Some points, one per row:
tensor([-37, -30,  36,  -8,  -4, -32,  45,  22])
tensor([-17, -13,  18,  61, -18,  -8,  19, -27])
tensor([ -5, -27,  -9,  38,   9, -19,  25, -18])
tensor([-24, -17,  37,  -7, -51, -10, -49, -18])
tensor([-14,   2,   0,  48, -18,  25,   7, -22])
tensor([  8,  37, -35,  14,  14,  50,  10,  25])
tensor([-14,  23,  -2,  16,  32, -28, -31,   3])
tensor([-22, -37,  59, -36, -99,  14,  63, -22])
tensor([  1,   6, -19,  10, -41,  13, -35, -28])
tensor([ 19,  38,  31, -12,  42,  17, -37, -12])
tensor([ 30,   1, -11, -63,  54, -19, -53,  31])
tensor([ 50, -23, -24, -40,  39,   5,   1,  48])
tensor([  0,   1,  10, -12,  11, -19,  16, -42])
Here are 12 more points, each followed by its number:
tensor([ -5,   9, -17,  41,  24,  56,  71,   9]) 0
tensor([ -3,  60, -38, -48,  64,  44, -48,  75]) 1
tensor([-36, -60, -11,   1,  32,  17,   1,  19]) 2
tensor([ 10, -28, -15,  41, -47, -27,   0, -25]) 3
tensor([ -4,   2,  43, -46, -45,  21,  45,  -1]) 4
tensor([  6,  14, -24,  37, -39,  58,  83,   2]) 5
tensor([ 38,  17, -12, -10,  45,  -4, -58,   2]) 6
tensor([ 26,  55, -35,   7, -49,  -9,  -6,   7]) 7
tensor([ 26,  -6, -38, -56,  44,   0, -51,  33]) 8
tensor([  6, -46,  -2,  35,  19, -87, -25, -31]) 9
tensor([ 28,   3,  67,  86,  -1, -42,  23, -62]) 10
tensor([ 39,  51,  27, -20,  11,  16, -28,   2]) 11
Which two of these numbered points are nearest to each point below by angle, seen from the average point of the first points? Their numbers follow each, nearest first.
tensor([  0,   4, -26, -15,  25,  46,  22,  47]) > 1 0
tensor([-23, -26,  56, -99, -47,  30,  49,   4]) > 4 5
tensor([ 17,  -4, -13,   2, -33,   1, -76, -42]) > 6 3
tensor([-27, -26,  51,  18, -84,   4, -14, -41]) > 3 4
tensor([-66, -44,   9,  -1,  -1,  11, -16,  -9]) > 2 9
tensor([-11,  15,  33,  88, -11, -10,  16, -24]) > 10 3
tensor([  3,  17,  -6,   4, -42,  26,  38,  -9]) > 5 4
tensor([  7,  22, -31,   0,   4, -23,  20,   3]) > 7 5
tensor([ 18,  43, -45,   8, -72,  29,  26, -17]) > 7 5
tensor([ -5, -10, -32,  -3,  18,  14, -60, -14]) > 6 8
tensor([ 36,  29, -11,  31, -14,   5,  16,   0]) > 7 5
tensor([  7,  56, -32,  -7, -17,  36, -33,  -3]) > 7 1
tensor([-15,  -1, -12, -38,  37,   6, -19,  32]) > 1 8
